In the data rows, the value 128 means zero.
Here are some numbered points:
[120 124  84 140 179 167  89 125 110 110  96 122 135 169  61 183] 0
[113 109 131 118 106 124 141 110 136 121 171 122 141 146 106  98] 1
[ 88 179 135 150 191  73 119 102 117 145 109 134 144 150 109 165] 2
[105 150  99 111 133 109 104 139 132 157 144  97 161 147 126  99] 3
[121 112 120 127 172 102  84 152  99 184 138  81 108 115 108 155] 4
[100 122 114 161 120 131 125 140 107 166  98  85 106 148 128 138] 5
[101 120 139 139 191 133 118 153  74 114 130  97 124 125  91 164] 6
[105  98 144 129 120 102 158  97 142 110 139 128 161 154  88 110] 7
[119 114 147  95 143 132 163 165 106 116 168 178 179 110 147  90] 8
[127 154 116 120  99 104 119  94 119 150 105  92 159 159 173 121] 9
[114 140 128 102 180 136 125  82  25 134 161 109 139 107 133 103] 10
[ 97 165 149  72  53 101  75 170 101  68 111  99 104 168 122 160] 11
[124 128  84 179 111 139 103 133 136 161  91  88 120 192  91 139] 12
[120 130 130 134  98 156 106 144 130 108 123 149 129 161 119 129] 13
[103 116 129  99  72 127 141 110 158 140 129 102 138 149 123 135] 14
[ 91 139  76  97  99  79 113 147  80  99 114 128 200 117 165  88] 15
[152 114 112 105 126 142 123 150 123 119 118 120 115 174 104 136] 16
[167 190 101 122 151 166 120  91 102 136 176  96  96 122 109 151] 17
[ 95 100  51 142 138  67  98 153  90 183  98  68 136 143 120 156] 18
[120 168  68  93 126 147 119 117  89 101 131 112 150 146 155  85] 19
[134 116 166 142 108 136 166 111 190  77 138 158  82 123 125 149] 20
[117 125 151 129 159 109 143 128 155 128 125 165 155 174 104 139] 21
[130 178  68 154 157 193 143 121 107 110  80 114 127 142 140 135] 22
[121 155 108 147 106 134 115 152  53 134 141 115 181  92  90 147] 23
[104 154  97 136  90 119 134 145  70  62  62 112 157 109  78  81] 24
[179 159 144 179  76 100 112 117 163 179 134 114  83 140 114 145] 25
[170 132 168 149 104 112 124 147 195  90 131 163 132 129 100 119] 26
[155  98  92 106 108 112 104 134  83 168  98  89 130 135 131 105] 27
[106 140 156 168 163 125 178 120 130 106 181 182 136  85 107 134] 28
[129 113 171 155  79  92 115 113 186 115 194 130 138  93  96 136] 29
[140 144 127 148  86 111 169 162 178 125  84 135 160 155 164 113] 30
[111 134  87 162 130 135 137 133 138 109 152  86  71 153 138 103] 31
[109 166 135 106 167 166 194  95 104  58 153 201 135  56 161  96] 32
[162 110 119 119 237 196 187  76  37 110 142 109 129 114 153 106] 33
[147 136 144 104  81  99 132  88 182 130 167 137  93  89 187 102] 34
[117 116  94 167  77 107 130 190 112 165  89  83 187 117  68 114] 35
[139 190 134 109 207 190 174 103  58 141 154 151 131 107 166  79] 36
[151 165  90  95 116 168 152  36 109 123 153  94 126 137 186  43] 37
[152 112 161 146 112 154 107 117 158 114 153 169 126 135  93 148] 38
Which three points above are nearest to each new point, looking only along the 5 directions in which the numbered points spread most? Their numbers follow each, smallest number first.
[153 158 162 145 122 170 133 122 133 137 163 116 100 131 147 116] 1 17 31
[145 175 116  94 143 126 137 105 144 159 172 142 168 103 124 117] 1 3 7
[255 105 192  85 135 148  78 135  72 109 113 242 237 194   0 177] 6 21 38
[147 128 153 117 158 140 105 165 108 137 123 133 159 114 132 126] 2 7 23
[124 150 169 140 192 174 127  92 132 139 132 153  94 106 164 124] 17 28 31
[136 104 166 176 151  72  82 162 213 180 108  66  39 184  99 198] 5 12 25
[135 109 166 105 176 131 105 122 127 167 101 154 134 117 126 155] 2 7 21
[138 113 143 109 153  85 122 164 122 125  94 145 147 127 122 140] 7 21 23
[157  84 183 180 166 131 157 178 184 122 151 168  59  70 135 141] 20 28 38
[ 85 140  92 148 104 166 106  56 106 108 135 103 122 112 158 122] 9 19 31
[145 139 187 138 107 147 119 109 127 146 192 136 120  82  99 105] 1 7 28
[110 156 124 105 144 156 123  81 128 166 151 115 103 122 141 101] 1 17 31
[129 139 213 117 182 121 134 128 141  72 148 188 177 149 109 102] 8 21 28
[134 118 174 141 119 136 117 129 125 191 128  71  96 100 123 154] 4 5 25
[160 139  96 160  64 131 116 159 145 135 129 115 147 156 147 118] 11 14 30
[139 109 114 165  82 139 139 102 191 139 197  96 104 177 118 192] 25 31 38
[118  84 145 142 148 134 123 132 123 149 133 128 118 125 107 115] 2 7 21
[100 140  72  77 170 159 145  14  80  94 150 150 119 125 208 111] 33 36 37
[133 160  89  80 193 149 160 122  35 114 147 149 142 133 113 125] 10 33 36
[ 91  99 125 137  72 159 123 122 177 114  75 119 141 131 127 113] 11 13 30
[162 172 148 101 146 122 116 108 184 120 165 134 131 166  91 171] 20 21 38
[ 77 100 118 109  86  83  95 124 128 102  72 151 131 180  97 113] 11 30 35
[103 103  97  74 188 102 142 127  54  59 149 135 162 168  47 124] 2 6 23
[177 181 108  80 151 111 149 112 144 128  57  95 152 140  86 152] 13 16 31
[131 120 154 143 124 106 110 132 152 172 130 116 121 142 112 164] 5 21 25
[ 99 139 109 119 160 119 141 160 167 133  75 153 130 134 164  90] 1 13 16
[168  89 107 134 130 111 111 124 155 137 131 101 112 174 140 197] 5 25 31
[110  67 153 100 202  95  90 120 132 128 163 159 116 115  70 158] 2 6 21
[111 216  85 123 103 175 108 101  92 180 122  83 171 145 199  88] 9 19 37
[146 115 151 113 113 104 119 159 108 181  86 138 170 173 137  69] 3 9 14
[132 139 114 142 137 110 133 146 183  80  89 156 173 152 140 117] 7 13 30
[ 93 120 138 127 167 150 200 143 100 116 145 166 161  73 121 119] 8 28 32
[119 126 131 129 171  84 106 138  93 173 105  78  81 199 107 137] 4 5 12
[117 113 109 135  91  72  39 164  64 172  69  78 133 181  85  73] 18 27 35
[151  71 104 138 150  74 111 163 133 137 117  99  87 137  98 125] 2 4 5
[189  69 105 114 199 176 144 117  33 168  74 106 143 125 209 112] 10 33 36
[135 105  91  93 111 118 152 133 106 102 116 152 156 109 180  89] 8 15 19
[124 152 147 108 206 178 181 103  52 158 150 158 128  79 179 120] 10 33 36
[102 118 131 132 165 145 161 122 100 119 134 141 119 115 116 143] 2 6 21
[152 134 103 145 206 153 135 127 131  88 119 158 132 120 113 134] 2 6 21
[128 169 149 129  81 165 119  66 189 101 148 146 114 148 107 165] 20 26 38
[132 151 144 139 165 191 125  96 123 164 157 136  94  73 173 133] 17 31 36
[134  98 138  99 113  74 104 177 130 115 130 133 174 127 142 162] 1 3 7
[117 127 138 130 106 141 117 122 137 125 124  59 103 132 118 119] 5 16 31
[ 92 154 133 148 119  86 198  84 106  51 101 163 137 140 106 178] 7 13 21
[156 115 147 151 130 123 149 141 115  95 124 150 167 153  36 132] 7 13 21
[124  74 219 142 131 107 144 143 173 196 158 136  85 117 122 130] 25 29 38
[117 115 166 150  92 114 130 133 180 184 101 112  94 114 184 111] 1 14 25
[ 96 115 122 122  89  44 106 211 126 167 121 123 172 134 140 101] 3 11 35
[ 63 148 107 127 123 135 194 107  85  73 166 176 163  88 132 139] 8 28 32
